In the rows, 128 means zero.
name the system of each run
trace 1, Meka (11 x 18)
[[137  94 109  78 103  92 121 169 131 109 116 159 158 134 164 157  80 101]
 [129 120 136  95 133 131 123  74  92 160 117 115  75 114 142  47 131 120]
 [110 153 139 171 133 115 164 160 157 157 157 117 106 149 180 168 180 106]
 [146 109 115 101 103 118  82  69 143  83 133 158 138 186 135 166 110 142]
 [148  91 131 139  99 183 142 135 156 118 131 116  89  97 105  62 146 154]
 [113 132  82 152  98  97 159 167 137 168 185 120 163 137 112 147 116  84]
 [ 87 155 134  81 150 122  80  92 161 104  90 154 107 146  99 105  97  83]
 [130  87 108 116 118 149 124 194 134 137  86  96  87  97 177 131 156 129]
 [117 147  99 119 106 108 107  99  79 184 184 122 142 172 151 127 132 150]
 [122 191 159 159 130 156 112 105 196  80 123 122  86 150 131 117 132 141]
 [166  76  71 148  96 152 141 181 122  97 115 120 143 159 128 160 109 132]]
trace 2, Nabi (11 x 18)
[[146 148 159 106 100 107  89 123 176 107 135 117 147 129 193 126  96 177]
 [139 152  98 176  98 137 162  95 102 111 111 109  56 107 139 148 148  97]
 [121 175 153 156 162 127 158 194 141 140 139 123 161 167 165 121 119 142]
 [163 104 166 134 110 108 166  53 130  79  96 150 141 105 148 143 128 132]
 [160 104 118 129 160 130 157 183 136 162 143 104  71 135 169  95 149  97]
 [ 84 126 158 144 126  99 166  92 106 181 104 126 201 120 140 141 157 138]
 [186 115 152  98 201 106 120 121 117 112 159 154  95 102 120 154 145 110]
 [103  73 116 128 127 146 100 128 153 163  87  90 134 168 150 138 179 151]
 [ 85 144 135 118 125 109 150 119 125 141 185 189 126 115  93 170 165  82]
 [130 134 159 111 186 134  66 118 201 122 102  95 130 124  99 104 127 138]
 [ 85 105  91  95  98 132 115 123 100 111  76 164  98 149 138 168 131  83]]
trace 3, lazoz (11 x 18)
[[196  97 104 138 149 121 168 133  92  98 127 140  94 170 167 156 122 106]
 [149  64 173 108 123 132 174  91 129 145 132 151 121 117 148  73 171 137]
 [177 137 131 132 144 103 158 111  79 134 181 136 116  62 106 134 130 122]
 [173  66 121 117 197 115 113 108 118 142 102 102 165 143  86 128 127 123]
 [115  88 145  90 139 149 100 126 123 116 126 163 122  73  90 164 183 149]
 [141 128  97 137 133 119  86 126 182 149 192  95 126 105  65 130 132 123]
 [ 88 148 105 157 140 160 107 102 108 121  92 124 163 149  49 149 135 140]
 [ 89 128 126 102 109 135 106 181 199  94 134 169 150 128  96 152 107 104]
 [ 93 155  96 127  54 146  91 117 146 128 117  95 126 117 120  87  90 145]
 [ 71 199 112 120 142 123 116 166  99 150 121 143 130 170 138 126 103  98]
 [124 131 140 137  92 130 128 179 159 118 106 119 173 159 198 139 107 171]]
trace 4, Gafo (11 x 18)
[[156 156 113 137  85 135 125  73 125 125 210 136  89 118 105 100 125 142]
 [119 154 131 172 184 153 173 143  85 136 100 127 157 139  72 113 125 119]
 [137  71 121 106  85 114 135 164 168 101  99 142 183 126 147 144  90 123]
 [159 119 113  87 107 125 117 106  83 140 169 142  56  97 144  89 126 111]
 [ 96 163  99 178 137 135 143 145  82 188 130  80 157 139 105 122 143 135]
 [139  94 130  98 128 132  84 138 136  90 114 156 199 155 113 160 100 175]
 [174  94 131 121 127 170 138 159 138 111 145 131  57 102 142  91 149 142]
 [ 99 184  97 187  79 133 176 118 111 143 171 129 127 147 113 122 121 114]
 [133 134 151  94 172 115 122 132 106 109 102 153 194 135  98 106  68 130]
 [170  70 106 121 102 137 133 171 125 120  87  98 100 102 184 132 125 132]
 [122 144 103 128  87 113 132  99  94 170 213 143 112 163 148 130 147 128]]
trace 5, lazoz (11 x 18)
[[152 159  90 189 103 125 180 153 137 113 125  97 104 116 121 125  95  82]
 [105 112 138 101 120 102 148  66 109 124  73 155 153 174 152 109 107  98]
 [137 152 185  96 141 116 138 163 138 117 126 149 117  52 173 105 117 135]
 [167 114  77 144 134  93 106 115 103 164 119  53 111 127 167 145 120 114]
 [112 130 173 119 190 136 124  91 115 135 115 153 121 173 145 145 187 144]
 [168 117 144 173 117 133 167 158 182 100 162 120 121  75 128 159 156 135]
 [151 114  90 146 117 121 130  38 113 113 115 114  94 152  87 111 116  93]
 [ 83 134 185 106 171 115 160 125 132 135 107 170 166  89  85 109 138 100]
 [162 118 107 114 103  92  85 136 152 110 115  93 153  56 131 166  85 135]
 [ 99 136 110 103 173 140  58 101 124 152  90 100  78 158 116 114 145 114]
 [ 75 155 156 154 128 121 138 166 165 154 150 134 163 109 135 184 179 139]]
trace 6, Nabi (11 x 18)
[[174 139 102 167 117 143  93  78 160  83 133  89 113 146  95 150 118 153]
 [111 129 102 152 116 186 167 190 122 100 117 163 103 184 117 113 129 116]
 [122 130 166 120  84 105 162 127 187 118 147 148 189 101 127  87  84 130]
 [168 121 109 121 139 123 139 102  91 123  88  99  86  92 117  75  92  88]
 [117 123 114 115 122 128 133 185  61 174 118 117 167 147 183 119 119 163]
 [173 133 134 146 103 104 133  74  97 121 188 133 147  93 125 168 142 167]
 [174 111  98 177 174 171 129 160 138 122 134  87  99 160  95 135 155 141]
 [ 94  89 130 133 109 144 171 141 138 122 123 176 193 181 107 138 136 129]
 [157 102 156  92 137 115 136 112 175 119 164 150 114  81  86  72 115 102]
 [102  93  90 112 138 130 107 141 106 173  58  76 137 114 113  96 118 104]
 [107 144 118  80 119 104 103 124  57 152 171 172 154 130 133 147 113 143]]
trace 7, tas (11 x 18)
[[132  88 127 141 157  84 152  85 158 157 115 106 184 134  81 123 126  89]
 [165  68 130  77 156  94 128  95  94 152 143 144 118  97 117 114 143 104]
 [112  90 116 117 138 144 103 129 126 197 158  94 105 115 109  95 186 141]
 [104 136 115 115 139 147 101 133  86 153 183 155 167 145  75 140 142 172]
 [160  94 117 118 119 176  94 164 162  85 148 142 138 126  76 116 111 172]
 [ 85 113  95 111  52 160 122 122 146 106 122 166 118 151 104 106 109 113]
 [103 172 115  99 125 122 108 149 137 127 117 128 128 128 103  62  57  92]
 [128 125  85 116  97 120  91 125  84 129  60  80 141 108 143 126  77 138]
 [141 124 115 108 115 138 128 176  77 143 119 125 104 162 211 107 115 149]
 [124 176 150 177  98 153 163 147 113 143 131 100 147 115 168 100 132 184]
 [170 148 110 194 119 129 192 149 100  96 139 133 154 158 127 161 104 131]]
trace 8, numig (11 x 18)
[[149 157 139 181 135  93 161 128 124 120 156 122 170  94 130 205 138 137]
 [199  78 127 121 154 147 125  79 113  84 111 135 114 141  91 111 119 139]
 [115  85 129 132 108 129 187 145 117 176 180 153 121 108 126 111 184 106]
 [131 139 132 128 136  72 103  53 138 156 135  93 178  96 100 136 112 123]
 [118  93 114  98 172 160 124 144  58 130  81 152 124 113  77 116 134 118]
 [111  85 109 117 125 126  98 174 170 185 163  99 159 146 129 135 161 145]
 [ 79 173 117 100  82 132  73  75 118 113 130 142 128 111  93 114 100 143]
 [ 80 141 122 156 167 162 147 184 137 125  73 128 148 160  91 131 133 105]
 [133  90 106  83  89 108  84 145 179 111 120 132 144 171 176 144  92 127]
 [106 201 147 116 115 144 131 151 137 115 153 148  88 104 132  69  94 117]
 [127 156 105 182 128 123 154 142 114 135  69  75 133 160 180 154 120 124]]
trace 9, miru (11 x 18)
[[ 85 175 144  89 169 114  90 133 141 146  95 122 131 117 112  77  89  99]
 [116 106 162 109  88 139 171 128  99 119  78 149 114  81 184  98 140 136]
 [156 161 119 129 115  97 122 144 131 161 184  97 107 149 205 114 116 138]
 [101 201 136 192 136 136 161  88  93 119 100 119 128 148 125 150 139 126]
 [165 110 157 130 179 115 148 184 141  92 111 153 160 139 159 183 122 130]
 [158 108 150 142 111 118 151  74 194 107 146 129 153 174 116  86 107 127]
 [117 129 136 140 145 101 178 131 138 162 176 142 132  72  84 140 162  77]
 [121 100 141 106 154  89  84  94 132 166  87  81 191 103 126 145 130 147]
 [162  83 123 118 113 137 125  64  99 108 137 144  75 121 142 152 177 146]
 [120 127  87 162 124 152  94 172 150 158 175  93 123 158 112 162 166 153]
 [104 149  95 126 126 141  85 102 124  77  85 147 123 137  72 177 101 103]]
trace 10, miru (11 x 18)
[[116 142  80 149  90 128 105 105  79 130 102  94 124  72 108 178 126 134]
 [149 108 109  92 192 153  74 154  94 121 104 129  87 179 137 139 140 142]
 [105 124 108 145  52 185 132 146 145  92 135 156 130 162 121 119 124 165]
 [137 175  99 117 147 119 110 184 147 110 159 129  94 106  96 114  79  81]
 [ 78 121 153 102 137 142 146 126 111 147  47 132 154 129 123  61 115 120]
 [151 125 150  89  85 105 147 142 104 126 166 164 117  85 196 115 114 142]
 [143 185 121 179 141 128 134 109 115 169 142  62 113 147 148  84 120 148]
 [121 147 124 153 147 120 177 135  61 111  99 160 145 146 145 192 136 110]
 [177 124 169 128 165 126 113 140 173  91 146 134 172 165 140 124 102 177]
 [151 106 112 173 102 127 196  95 148 114 148 131 125 127  86 103 126  83]
 [105 119 140  98 181  85 120 147 131 186 161 133 184 108  93 135 138 104]]
trace 11, tas (11 x 18)
[[121 108 166 148 115 145 175  87 142 168 137 110 118 103 132  64 180 144]
 [122 140  97 156 153 107 159 140  94 166 186 137 161 126  72 160 139  97]
 [186  65 139 107 164 127 100  96 159 116 132 116 160 150  92 110 120 157]
 [101  74 116  97  85 153 155 130 102 146 143 172 104  91 106 112 170 113]
 [111 154 106 119 138 123  90 143 162 173 190 107 135 154  86  81 108 119]
 [128 111 109 107 130 158  89 104  71 102  82 134 162 116  71 128 106 169]
 [136  82  96  89  92 152 112 210 145 123 140 137 110 142 157 108 110 127]
 [ 83 184 129 135  69 149 119  88 115 140 136 127 128 139 135  67 104 159]
 [141 159  90 153 147 149 141 194  87 108  97 113 141 128  99 133  78 118]
 [156  85 124 119  83 115 127 120 144 113  93 110 164 161 192 117  90 157]
 [128 158 141 135 105 142 196 133  72 136 137 150  80 104 166  75 129 113]]
trace 12, numig (11 x 18)
[[145  65 156 113 138 123 184 122  81 124  87 164 150 119 155 142 157 126]
 [178 103 126 116 141  93 119 144 172 152 198 107 127  70 108 129 132 115]
 [113 133 111 122 128 139 119  50  65 164 110 104  94 121 105  86 146 129]
 [ 90 116 141 128 167 124 136 164 106 159 123 148 186 115 111 191 174 137]
 [153  83 108 101 115 142  56 114 178 108 125 109 140 118  79 123 109 154]
 [ 58 142 107 118 105 158 140 133 120 157 137 159  92 147  95  93 153  87]
 [ 84 140 152 132 136  89 113 127 180 144  82 103 201 137 146 155 115 123]
 [140 131 108  78 135 142  82 165 121  77  92 150  96 113 122 116  76 112]
 [109 150 121 149 130 150 135 182 153 171 149  97  91 169 172  93 153 131]
 [118 186 136 134  82 105 105  91 118  96 121 133 143 121 181 179 104 161]
 [167 150 146 159 179 170 156 167 134  66 110 148 102 138 104 125 116 132]]
trace 13, Meka (11 x 18)
[[146 116 128 124 112  90 187  95  92 104 146 186 147 123 118 151 106  84]
 [146  84 178  96 189 116 143 103 168 132 110 141 117 112 110  83 145  97]
 [115  87 129 128  94  97 168 122 118 156 132 142 127  74 160 178 181 102]
 [142 118 138  97 163 100  78  64 145 148 180 134 113 135 100 144 158 123]
 [100 111 138 156  96 151 119 112 187 120 105 108 119  81 110 165 184 146]
 [141 106  73 119 127 131  81 150 113 134 184 130 141 119  67 174 130 138]
 [ 78 156 136 125 126 141  84 116 166 146 100  93 155  90  75  89 115 141]
 [117 167  79 140 137 137 104 197  97 123 113 108 103  94 123 181 117 111]
 [114 142 125 104 161 128  68 129  96 154  91  99 173 166 136 115 100 168]
 [127 197 144 158 112 165 138 149  87 101 116 124  92  96 167 124 125 172]
 [185 136 111 167 165 122 140 141 103 118 130  99 167 186 144 141  92 154]]
trace 14, Gafo (11 x 18)
[[ 56 141 159  97 130 103 143 146 149 174 133 154 135  85 124 115 151  79]
 [115 160  96 114 122 106  51 102 152 120  84  77 119  95 116 151  90 113]
 [ 96 111 117 103 172 146  92 143 109 137  98 147  85 185 147 162 177 112]
 [ 79 158 165 127  99 138 104 148 196 145 149 124 135 100 145 123 159 160]
 [149 199 128 143 158 138  90  99 146  63 126 132  79 141 107 157 106 120]
 [ 95 134 161 135 163 136 168 156 162 124  79 145 114 173 163 114 149  92]
 [114 164 159 105  83  76 120 107 167 115 133 141 135  76 182 150 104 116]
 [156 159 127 124 201  97  96  88 113 142 113  93  79 144 146 129 131  97]
 [ 86 112 156 150 137 116 145 119 144 160  85 115 166 145 168 176 184 144]
 [160 125 164 102 142  99  86  91 195 106 176 142 129  99 118 160 140 140]
 [136 137 134 170 165 149 154  82 143 118  92 102  65 129 103 114 171  95]]

runs to name
trace 15 (2 x 18)
[[ 98 138 123 100 138 111 147 105  60 178 155 162 105 171 145 102 146  96]
 [134 147 181 122 135 108 120 113 207 108 123 126 101 143 196 129 145 127]]
 | Meka
trace 16 (2 x 18)
[[175  99 150 105 167 129 128 127 122 101 183 182 140 132 105 165 154 150]
 [169  70 107 144 125 164 132 128 139 129 138 100 126  93  62  96 145 146]]
 | lazoz
trace 17 (2 x 18)
[[184 111 137 104 135  96 160 151  83 115 171 165 138  87 148 142 107 123]
 [164  99  94 158 115 123 149 103 106 173 124  62 134 145 135  69 115 134]]
 | Gafo
trace 18 (2 x 18)
[[143 167  74 134  99 141  73 173 114 109 162 113 100 130 147 176 105 154]
 [102 121 109 145 133 169 128 141 146 156 123 114 119 222 130  91 146 135]]
 | lazoz
trace 19 (2 x 18)
[[131 139  77 151 141 138 114 105 101  95  81 110 116 124  62 155 100  88]
 [115  72 144  93 159 140 133 160 141 152 123 158 143 200 146 105 154 128]]
 | numig
trace 20 (2 x 18)
[[126  83 106 150  95 138 176 102  68 149 142 149 140 159 137 156 176 141]
 [177 120 166 110 148 135 151 123 140  99 190 181 134 135 106  85 110 141]]
 | lazoz
trace 21 (2 x 18)
[[ 85 136 145 117  63 140 130 114 126  87  92 173 131 114 167 173 138 150]
 [151 169 127 127 127 112 122 144 181 130 166 105  81 130 151  68  89  90]]
 | lazoz
trace 22 (2 x 18)
[[127 128 178 115 167 142 164 174 129 115 111 153 125  50 108 105 140 119]
 [147  82 115 109  93  91 127 115 134 165 109  90 165 142 181  88  95 129]]
 | miru
trace 23 (2 x 18)
[[ 78 130 144 101 134 152 143 158 100 104  86 191 101 107 129 150 154 100]
 [103 158 110 115 102 107  87 166 196 150 144  95 116 117 147 105  93 104]]
 | Gafo
trace 24 (2 x 18)
[[129 161 154 155 178 139 137  94 162  97 121 129  88  85  72 142 158 103]
 [108  99 124 108 162 128 110 174 171 117  64 127 135 188 156 136 115  99]]
 | Nabi
trace 25 (2 x 18)
[[163 146  96 134 165 110 109 140 131 152 171  88  94  79  79 115 115  97]
 [ 81  87 118 110 135 143 124 108  75 158  55 125 165 152 111 125 148 136]]
 | miru
trace 26 (2 x 18)
[[ 97 189 160 123 131 155 145 183  91 104 123 175 128 118 154 135 122 156]
 [180 129 103 181 119 138 125 155 181  91 119  74 130 156 152 154 110 149]]
 | numig
trace 27 (2 x 18)
[[183 156 115 186 100 157 152 159 137  83 142  98 117 106 130 118  96 160]
 [119 112 108 166  96 136 185 111 126 110  88 139 146 199 141 126 117 100]]
 | tas
trace 28 (2 x 18)
[[154 125 157 125 111 117 150  98 179 112 213 168 143 131 105 105 124 134]
 [118 115 102 150 136 149 145  91 138 114 108 123 104 107  37 111 136  83]]
 | tas
trace 29 (2 x 18)
[[115 165 171 172 150 154 199 122  91 144 121 136 136 140 137  92 158 145]
 [187  98 119 137 113  94 178 148 125  87 138 154 145 120 155 171 100  99]]
 | lazoz
trace 30 (2 x 18)
[[127  92 122  75  96  85 136  91  88 120 117 173 151 150 160 133  93 101]
 [150 135 173  92 162 135 111 155 121 142 131 118 118  83 157  64 120 164]]
 | lazoz
trace 31 (2 x 18)
[[163 137  93 162 155 164 114 142 142 121 145  95  59 192 133 110 142 128]
 [ 86 113 145 164  99 143 200 112 114 149 130 163 153 153 125 137 180 122]]
 | lazoz
trace 32 (2 x 18)
[[106 139 143  77 125 125 112 149 129 128 109 145  64  63 153 108 135  91]
 [ 94 169 113 127 121  82  84 117 133 167 103  74 148 124 177 157 114 122]]
 | Nabi
trace 33 (2 x 18)
[[153 156 144 142 206 143 139 170 116 102 118 139  85 102 123 168 155 114]
 [166  75 133 136 118 136 107  96 159 131 120  95  97 138 176 141 177 163]]
 | numig
trace 34 (2 x 18)
[[101 119 124 113 129  96 106 171 213 125 118 124 125 120 154 176 137  78]
 [ 99 155 140  89 118 117  76  50 136 126 112 132  69 123 144 113 137 109]]
 | Gafo
trace 35 (2 x 18)
[[114 187 104 102 108 125  69 133 114 123 162 133  61  98 140 146 117 119]
 [131 125 101 157 147 142  85 135 153 148  86  54 131 177 142 132 134 149]]
 | Meka
